Here are some points, one per row:
tensor([-83., -28., -21.,  62., -10., -38.,  -5.,  22.,   1.,  40.,  31.,
        -34.,   2.,  29.,  40.,  17.,  21., -65.,  18., -68., 113., -25.,
        -44., -24., -13., -63.,  61.,  16.,  16.,  -9., -51.,  28.])
tensor([  -6.,   15.,   11.,   15.,  -21.,  -25.,    2.,   38.,   36.,
         -21.,  -83.,  -39.,   13.,   46.,  -23.,   52.,   30.,  -44.,
         -38.,  -29.,  -46.,   16.,    6.,  -30.,   28.,   -6.,  -21.,
          54.,  -38.,   -9.,  -39., -109.])
tensor([-42.,  49.,  11.,  42., -56., -87.,  64.,   3.,  95.,  -5.,  39.,
        -21.,  50.,  -2., -63.,  -4.,  -9.,  54.,  24.,  35., -48., -16.,
         11.,  32.,   9.,  -2., -13., -21.,  26.,  11.,  34.,  58.])
tensor([-11.,  53.,  79.,  14.,   5., -21.,  -5., -28., -14.,  -3.,  -9.,
        -23.,  -1., -65., -20.,  -7.,  21.,  27., -25., -44.,  82.,  -8.,
         25., -45.,   6., -59.,  46., -67., -40.,  18.,  19., -83.])
tensor([ 36.,  -5.,  46.,  17.,  -4.,   7.,  38.,  -6., -72.,   7.,  23.,
        -21., -35.,  78.,  30., -18.,  32.,  47., -59., -26., -29.,  -1.,
         69.,  -5., -32., -36., -29., -10., -51.,   3., -52.,  19.])
tensor([ -43.,  -11.,   36.,   16.,   65.,  -31.,   39.,    4., -108.,
          46.,  -54.,    0.,  -25.,  -69.,  -35.,   52.,  -31.,   76.,
         -28.,    4.,  -19.,   16.,   14.,   12.,   22.,   11.,  -58.,
          90.,   31.,  -21.,  -15.,   20.])
tensor([ -26.,  -62.,  -89.,   37.,  -25.,   -6.,   37.,  -64.,   12.,
           9.,  -13.,   16.,  -20.,   -3.,   22.,   -7.,   42.,  -29.,
        -104.,  -10.,  -59.,   15.,   38.,   46.,   10.,  -17.,   70.,
         -41.,   24.,   26.,   83.,    0.])
tensor([   1.,    0.,   -7., -115.,  -39.,   43.,  -36.,  -11.,   37.,
         -19.,  -12.,  -15.,   30.,  -24.,    3.,  -27.,   78.,  -30.,
          -9.,  -13.,  -14.,   49.,    2.,  -58.,  -31.,  -35.,   28.,
          34.,   66.,  -43.,    9.,   65.])
tensor([ 42., -39., 112.,  48.,  21.,  62.,  -9.,  37.,  31., -45.,  21.,
         -5., -12., -15.,  20., -22., -12., -27.,  54.,  26., -29.,  29.,
        -68.,  75., -74., -24.,  -6.,  37.,  13., -25.,  54., -15.])
tensor([ 11., -21.,  -9.,  -6.,  94., -46., -13.,  56., -23.,   6.,  29.,
        -22.,  48.,  11., -20., -81.,  -5.,  14.,  13.,  -2., -16.,  86.,
          7., -47.,  68.,  25., -74., -20.,   9.,  -1.,  14., -33.])
tensor([-19.,  58.,   0., -44., -17., -64., -52.,  34., -24., -35.,  97.,
         10., -81., -13.,  55.,  -8., -47., -15., -27., -10., -63., -22.,
         -1.,  -5., -18.,   8., -50.,  45.,  -7.,  31.,   0., -20.])
tensor([ -7., -36., -63.,  -1.,  -9.,  26., -14., -18.,   9., -85., -50.,
        -16.,  25., -32.,  60.,  -8.,  39.,  31.,  89., -16.,  40., -70.,
         38.,  15., -54.,  45., -16.,  22., -18.,  51.,  10.,   2.])
tensor([  25.,   38.,  -65.,   -6.,   38.,  -10.,   68.,  -52.,   -4.,
          10.,  -49.,  -16.,   10.,   10.,    3.,  -15., -108.,   33.,
          -5.,  -45.,  -51.,   14.,  -39.,    5.,  -34.,   44.,    3.,
         -79.,   37.,  -46.,  -51.,   11.])
tensor([  25.,  -39.,  -46.,   27.,   14.,   31.,  -58.,  -14.,   89.,
         -29.,  -15.,  -36., -100.,  -17.,  -99.,  -14.,  -65.,   38.,
         -24.,    0.,   -7.,  -64.,   -9.,    6.,   60.,  -49.,  -48.,
         -16.,  -43.,  -55.,  -25.,   48.])
tensor([ 22., -34.,  10., -14.,  39.,   8., -27., -48.,  57., 127.,  -4.,
         32.,  30.,  13.,  52.,  22., -37.,  -2.,  14.,  15.,  17., -18.,
         18., -41., -20.,  34.,   6.,  36., -39.,  32.,  19.,  -5.])
tensor([ 13.,  32.,  11.,  38.,  26., -29., -69.,  19., -13.,  -2., -17.,
        -11.,   6.,  64.,  52.,  29.,  36.,  67., -47.,  56.,  23.,  10.,
        -61.,  -8.,  39.,  80., -30., -65.,  56.,   6.,  36.,  31.])
tensor([ 39.,  22., -12., -34.,  37.,  47., -11.,  66.,   1.,  59.,  40.,
         37., -50.,  -3., -90.,  -5.,  42.,   4.,  35.,  50., -14., -61.,
         10.,   8., -69.,  56., -13.,  -9.,  85., -15., -41., -83.])
tensor([-20., -39.,  31., -22., -40.,  24.,  39., -21.,  -2., -61.,  13.,
        127.,  18.,  25.,  15., -11., -29.,  27.,   5., -13.,  39., -34.,
        -36., -38.,  74.,  10.,  25.,  37.,  17.,  32.,  -3., -25.])
tensor([-22.,  24., -11.,  -2., -59.,  72., -26.,  19., -25.,  13.,  13.,
         42.,  57., -39.,  -4.,  18.,  30., -27.,  40., -50., -55.,   8.,
        -31.,  47.,  11.,  32.,   9., -33., -95.,   4.,  -8.,  63.])
tensor([ 45.,   9., -34., -17., -19.,  10.,  -3., -14., -42., -10.,  28.,
          2., -25.,  21., -46.,  44., -20.,  -1.,  53., -26.,  56.,  85.,
         19.,  39.,  14.,  17., 100.,  26., -33.,  -3.,  53.,  10.])
tensor([ -28.,    7.,   13.,   -2.,  -51.,   42.,    4.,    9.,  -50.,
         -11.,  -30.,  -13.,   44.,   16.,   -6.,  -14.,  -75., -127.,
         -35.,   58.,   58.,  -27.,   39.,  -39.,  -15.,  -30.,  -13.,
         -19.,   22.,   29.,   12.,   12.])
tensor([ 50.,   7.,  -5., -51.,  12., -14.,  36., -31.,   8., -15.,   1.,
          1.,  15., -29.,  53.,   7.,  67., -46.,  55., 106.,  21.,  17.,
         -7.,  53.,  19., -41.,  25., -15., -35., -15., -59.,   5.])
There is one direction along which these points spread out most. Take the direction at right angles to it along which they spread out most. Go by this last direction. For each point below, how far along it does it lie, from 0 to 99? 50 is the average, and the first point above lies past it. One standard deviation of the points above along it is 16.
tensor([   1.,    0.,   -7., -115.,  -39.,   43.,  -36.,  -11.,   37.,
         -19.,  -12.,  -15.,   30.,  -24.,    3.,  -27.,   78.,  -30.,
          -9.,  -13.,  -14.,   49.,    2.,  -58.,  -31.,  -35.,   28.,
          34.,   66.,  -43.,    9.,   65.]) 37
tensor([-42.,  49.,  11.,  42., -56., -87.,  64.,   3.,  95.,  -5.,  39.,
        -21.,  50.,  -2., -63.,  -4.,  -9.,  54.,  24.,  35., -48., -16.,
         11.,  32.,   9.,  -2., -13., -21.,  26.,  11.,  34.,  58.]) 59
tensor([ 50.,   7.,  -5., -51.,  12., -14.,  36., -31.,   8., -15.,   1.,
          1.,  15., -29.,  53.,   7.,  67., -46.,  55., 106.,  21.,  17.,
         -7.,  53.,  19., -41.,  25., -15., -35., -15., -59.,   5.]) 33
tensor([ -26.,  -62.,  -89.,   37.,  -25.,   -6.,   37.,  -64.,   12.,
           9.,  -13.,   16.,  -20.,   -3.,   22.,   -7.,   42.,  -29.,
        -104.,  -10.,  -59.,   15.,   38.,   46.,   10.,  -17.,   70.,
         -41.,   24.,   26.,   83.,    0.]) 79
tensor([-19.,  58.,   0., -44., -17., -64., -52.,  34., -24., -35.,  97.,
         10., -81., -13.,  55.,  -8., -47., -15., -27., -10., -63., -22.,
         -1.,  -5., -18.,   8., -50.,  45.,  -7.,  31.,   0., -20.]) 42
tensor([  -6.,   15.,   11.,   15.,  -21.,  -25.,    2.,   38.,   36.,
         -21.,  -83.,  -39.,   13.,   46.,  -23.,   52.,   30.,  -44.,
         -38.,  -29.,  -46.,   16.,    6.,  -30.,   28.,   -6.,  -21.,
          54.,  -38.,   -9.,  -39., -109.]) 59
tensor([-11.,  53.,  79.,  14.,   5., -21.,  -5., -28., -14.,  -3.,  -9.,
        -23.,  -1., -65., -20.,  -7.,  21.,  27., -25., -44.,  82.,  -8.,
         25., -45.,   6., -59.,  46., -67., -40.,  18.,  19., -83.]) 67
tensor([ -28.,    7.,   13.,   -2.,  -51.,   42.,    4.,    9.,  -50.,
         -11.,  -30.,  -13.,   44.,   16.,   -6.,  -14.,  -75., -127.,
         -35.,   58.,   58.,  -27.,   39.,  -39.,  -15.,  -30.,  -13.,
         -19.,   22.,   29.,   12.,   12.]) 57
